[[138 126 124 119 137 121 126]
 [130 117 122 129 100 140 130]
 [133 104 114 117 101 152 126]
 [146 116 122 126 113 122 129]
 [121 140 131 125 151 114 130]
 [122 124 127 121 131 132 129]
 [133 118 129 131 109 146 133]
 [122 125 135 127 129 146 135]
 [142 131 133 124 139 107 123]
 [147 126 122 132 119 123 126]
 [106 129 133 121 137 143 138]
 [133 120 124 128 112 110 130]]
=>
[[138 126 124 119 137 121 126]
 [133 104 114 117 101 152 126]
 [121 140 131 125 151 114 130]
 [133 118 129 131 109 146 133]
 [142 131 133 124 139 107 123]
 [106 129 133 121 137 143 138]]

[[129 126 132 107]
 [137 139 137 115]
 [146 127 125 120]
 [119 133 129 144]
 [134 139 130 130]
 [131 128 129 110]
 [115 136 129 124]
 [141 125 125 141]]
=>
[[129 126 132 107]
 [146 127 125 120]
 [134 139 130 130]
 [115 136 129 124]]

[[113 137 103 140 106 110 155 105 109]
 [113 107 125 147 128 129 121 144 131]
 [153 135 136 145 110 119 148 114 106]
 [110 108 117 136 134 110 133 132 107]]
=>
[[113 137 103 140 106 110 155 105 109]
 [153 135 136 145 110 119 148 114 106]]

[[131 136 151 122 114 114 126 128 125 139 140 133 125]
 [118 120 118 126 140 147 128 129 124 127 127 123 134]]
=>
[[131 136 151 122 114 114 126 128 125 139 140 133 125]]

[[110 108]
 [115 115]
 [102  99]
 [105 103]
 [106 103]
 [110 109]]
=>
[[110 108]
 [102  99]
 [106 103]]

[[127 120 127]
 [126 127 128]
 [129 135 126]
 [128 140 129]
 [129 157 129]
 [130 131 127]
 [129 137 127]
 [129 131 126]
 [131 123 129]
 [130 126 129]]
=>
[[127 120 127]
 [129 135 126]
 [129 157 129]
 [129 137 127]
 [131 123 129]]

[[105 133 112]
 [107 117 107]
 [103 135 111]
 [138 132 130]
 [131 126 141]
 [136 137 127]
 [112 131 115]
 [128 149 109]
 [109 110 113]
 [127 124 127]]
=>
[[105 133 112]
 [103 135 111]
 [131 126 141]
 [112 131 115]
 [109 110 113]]

[[105 113 140]
 [131 127 118]
 [152 145 127]]
=>
[[105 113 140]
 [152 145 127]]
---
[[137 140 110]
 [136 137 118]
 [123 110 121]
 [106 128 108]
 [130 127 127]
 [134 150 123]
 [131 106 129]
 [121 116 121]
 [132 116 127]
 [130 123 127]
 [105 125 105]]
=>
[[136 137 118]
 [106 128 108]
 [134 150 123]
 [121 116 121]
 [130 123 127]]

[[145 112 112 111 114 110  99 135]
 [120 122 115 123 119 122 119 116]]
=>
[[120 122 115 123 119 122 119 116]]

[[130 127 127 125 125 128 130 131 128 125 127 125 129 128]
 [123 137 134 121 122 135 121 124 126 119 122 131 118 126]
 [129 132 132 111 116 133 131 132 123 105 111 133 127 119]
 [130 125 127 128 128 128 129 128 129 131 131 127 130 131]]
=>
[[123 137 134 121 122 135 121 124 126 119 122 131 118 126]
 [130 125 127 128 128 128 129 128 129 131 131 127 130 131]]

[[129 134 124 134 135 119 134 131 133 123 128 122 127]
 [130 119 134 117 123 150 127 120 124 135 129 131 139]
 [132 127 126 127 136 135 132 124 135 129 127 127 138]
 [127 123 134 122 125 128 126 123 141 128 129 125 133]
 [130 138 125 138 131 117 129 132 126 123 130 125 119]
 [129 137 120 137 129 114 130 131 130 120 127 124 121]]
=>
[[130 119 134 117 123 150 127 120 124 135 129 131 139]
 [127 123 134 122 125 128 126 123 141 128 129 125 133]
 [129 137 120 137 129 114 130 131 130 120 127 124 121]]

[[127 131 126 142 131 127 124 131 131 123 144 130 129 129 137]
 [131 149 121 125 148 112 115 149 107 117 122 124 137 146 129]
 [128 106 131 139 114 144 140 108 150 141 140 132 117 108 133]]
=>
[[131 149 121 125 148 112 115 149 107 117 122 124 137 146 129]]

[[129 136 130 129 130 130 130 130 131 143 131 130 129]
 [130 140 131 128 130 129 133 130 131 136 131 129 129]
 [129 147 131 129 129 129 130 130 132 132 131 129 128]
 [129 128 131 131 129 128 131 133 128 151 128 128 129]
 [129 156 130 128 130 128 130 129 129 132 129 128 128]
 [128 147 140 128 128 129 129 129 129 130 130 128 130]]
=>
[[130 140 131 128 130 129 133 130 131 136 131 129 129]
 [129 128 131 131 129 128 131 133 128 151 128 128 129]
 [128 147 140 128 128 129 129 129 129 130 130 128 130]]

[[140 120 111 118 114 149 140 121]
 [134 120 121 133 119 148 136 122]]
=>
[[134 120 121 133 119 148 136 122]]

[[152 128 133 119 107 110 121 136 144 140 128 122 119 125 129 133]
 [132 112 106 116 128 128 145 136 126 120 121 128 131 133 128 128]
 [151 137 121 109 108 118 133 144 142 131 124 119 123 128 128 131]
 [140 155 147 128 116 108 112 128 139 144 137 127 121 120 124 130]
 [132 146 154 148 125 112 109 128 128 141 145 137 126 119 121 126]]
=>
[[132 112 106 116 128 128 145 136 126 120 121 128 131 133 128 128]
 [140 155 147 128 116 108 112 128 139 144 137 127 121 120 124 130]]

[[130 139 142]
 [121 127 113]
 [141 137 126]
 [130 134 105]
 [123 130 157]
 [136 132 141]
 [123 154 130]
 [127 139 142]
 [126 129 150]
 [126 112 153]
 [120 122 135]
 [127 127 140]]
=>
[[121 127 113]
 [130 134 105]
 [136 132 141]
 [127 139 142]
 [126 112 153]
 [127 127 140]]
